A single turn carries every row of the set below to another of its rows. Some are shown first; where does it send the rows asked next?
k_248: [  4  20   0   1   6  43 -34  -7 -13  16 -28  -8 -10  20  38 -17  26]
k_37: [ 14  -6  15  -6 -19 -29   4   3  -9 -28  19 -12   3  21 -29  27  13]
k_329: [ -2  -6  22  -3  -9  -2 -26   4 -14 -18 -39 -11  27   7 -52 -33  23]
k_545: [  3   7  14  16 -15  53 -22   2  -9  13 -30 -22  11  25  39 -24  23]
k_191: [  9 -13  12 -22  -4   8   0  23 -27 -15  55 -22  38   3  45 -11  21]
k_277: [ -1  -7  22  -3 -15   0 -26  -1 -11 -23 -36 -10  21  11 -53 -37  23]
k_921: [ 12 -10  19  -2 -27 -26  10   7  -7 -27  17 -19  15  22 -29  24  11]
k_148: [  1  17   1   6  16  43 -28   7 -14  25 -37 -13   7  11  36 -11  24]
k_825: [ -8  10  12 -19  13   7 -22 -24  -3  16  49  26  18   6  -3 -23   7]
k_334: [ -9   0  21  -6 -16  17 -11 -27   1   5  55  18  24  17  -1 -37   5]
k_43: [  0  -1  17  -9  -3  -5 -31  -3 -14 -19 -36  -6  16   7 -53 -32  22]
k_953: [-15  -4  24   2   5  13  -1   8  -3  32  35   3  64  -9  -2 -23   2]
k_999: [ 11  -6   6 -30   5   4  -8  12 -29 -18  60 -15  19   8  44 -10  23]
k_635: [-10  -8  28   7 -21  21  -1  -7   2  14  45   2  50   9   0 -37   2]
k_612: [  9  -4   4 -30  13   1  -7  19 -31 -12  54 -15  28  -2  43  -5  22]
k_197: [  4   5  -3 -19   7  42 -39  10 -17 -13  -2 -12   7   3  61 -17  12]
k_281: [  2  -5   4  -7  -6  49 -29  15 -15 -14  -4 -24  20   6  61 -23  11]
k_701: [  1   9   8  15   1  47 -21  12 -13  22 -36 -22  19  14  37 -15  22]
k_614: [ 12   1  -5 -14  -7  10  -5  -3 -26   5 -15 -49  30  13 -62   0  18]
k_390: [  8  -9   7 -24   7   6  -2  26 -29  -9  54 -21  37  -1  44  -6  20]
k_951: [  2   0   1 -13  -4  46 -35   7 -16 -20   0 -17  10   9  63 -22  12]
k_167: [ 11 -10   8 -25  -6   8  -4  13 -28 -21  60 -21  26   9  43 -13  21]
k_736: [ 11 -10  21   1 -22 -27  13  17  -9 -19  13 -23  23  15 -29  30  11]
k_370: [-12   8  11 -14  26   3 -15  -3  -6  33  39  18  39 -12  -5 -16   5]
k_933: [ 15   6  -8 -22  -9   8 -14 -19 -24  -6  -7 -40   9  22 -62  -5  20]
k_102: [  3  12   8   8 -10  49 -30 -10 -11   6 -25 -13  -7  30  39 -23  25]
k_220: [ 12   0  -1 -10 -21  12  -2  -8 -23  -2 -12 -50  26  20 -61  -6  18]
k_223: [ 14   6  -9 -21   0   6 -12 -10 -28   3 -12 -42  18  14 -62   1  19]
k_428: [ -1  -4  19  -8 -11  -1 -30  -4 -13 -23 -34  -6  16  10 -53 -36  24]
k_530: [ 13  -4  12 -10  -8 -34   4   9 -10 -21  16 -12   7  15 -31  34  12]
k_288: [ 11  -6  16  -4  -7 -32   8  17 -11 -15  12 -18  18   9 -30  33  12]
k_582: [  1   3  -3 -16  14  42 -35  18 -19  -7  -7 -17  18  -5  60 -13  11]
k_887: [ 14   1  -4 -16 -24  13  -8 -20 -23  -9  -6 -45  16  28 -60  -9  19]
k_678: [  0  -3   1  -8   5  46 -28  20 -15  -8  -9 -25  26  -4  60 -18  11]
k_969: [ -2  -2  19  -8  -2  -3 -28   2 -14 -15 -39 -10  24   3 -55 -30  22]

k_678 goes to k_951
k_277 goes to k_43
k_223 goes to k_220
Now these:
k_288 goes to k_921
k_953 goes to k_334
k_612 goes to k_191
k_545 goes to k_248

A single turn carries every row of the set below to another of its rows. Some are shown first; where does it send the rows asked next?
k_327: [-17   9   1  13 -46 -17  18 -15  30 -21  11  41 -20  14 -15 -31]
k_309: [-51  23  10  23 -32  47  11  19  16   0 -30 -36 -43  -9 -37 -53]
k_919: [-32 -26  24   4  33  41  22  10   9  15 -18  -9 -15  -7 -23 -14]
k_480: [-17  21  23   2 -34   5  -9  -3  29 -61  16  18 -19   7 -23 -12]
k_740: [ -9  25 -12  27  10  51  -9  -9  11  37 -14   4 -17 -16  12 -34]
k_765: [-16   9  -3   3 -44 -17  24  -6  33 -14  13  39 -14  18 -17 -22]
k_857: [-11   7  -1   8 -45 -12  25 -11  31 -18   8  43 -17  18 -17 -29]
k_290: [-55 -17  25   5  34  19   0   6  14  14  -2 -19 -18 -18 -18  -5]
k_939: [-21  30 -13  22  12  39 -19  -6  15  39  -3  -3 -16 -20  13 -25]
k_564: [ -2  15  24   4 -35  20   4  -4  24 -62   5  24 -19  13 -26 -22]
k_615: [-48  23   6  12 -30  48  19  29  18   7 -29 -38 -37  -4 -38 -43]
k_161: [-21  12  -2   8 -44 -21  17 -11  33 -18  16  37 -18  14 -15 -24]
k_618: [-61  27  10  21 -31  37   2  20  19   0 -21 -41 -44 -13 -34 -47]
k_258: [-32 -28  33  27  28  45  13 -11   3   0 -23  -2 -28 -15 -20 -36]
k_848: [-13  21  17 -14 -31   6  -1  10  32 -51  17  15 -10  14 -26   1]
k_343: [-59  27   5  10 -29  37   8  29  22   8 -21 -44 -37  -8 -36 -37]
k_97: [-18  28 -10  30  11  44 -19 -14  11  33  -8   1 -21 -21  14 -34]
k_121: [-55 -18  34  28  30  24 -11 -14   8  -4  -7 -12 -31 -27 -16 -27]
k_637: [  1  14  17 -11 -32  21  13   9  28 -52   5  21 -10  20 -29  -9]
k_53: [-14  26 -15  18  13  46  -9  -3  14  42 -10   0 -12 -15  11 -25]

k_290 goes to k_121
k_480 goes to k_564
Now these:
k_343 goes to k_618
k_97 goes to k_740
k_161 goes to k_327

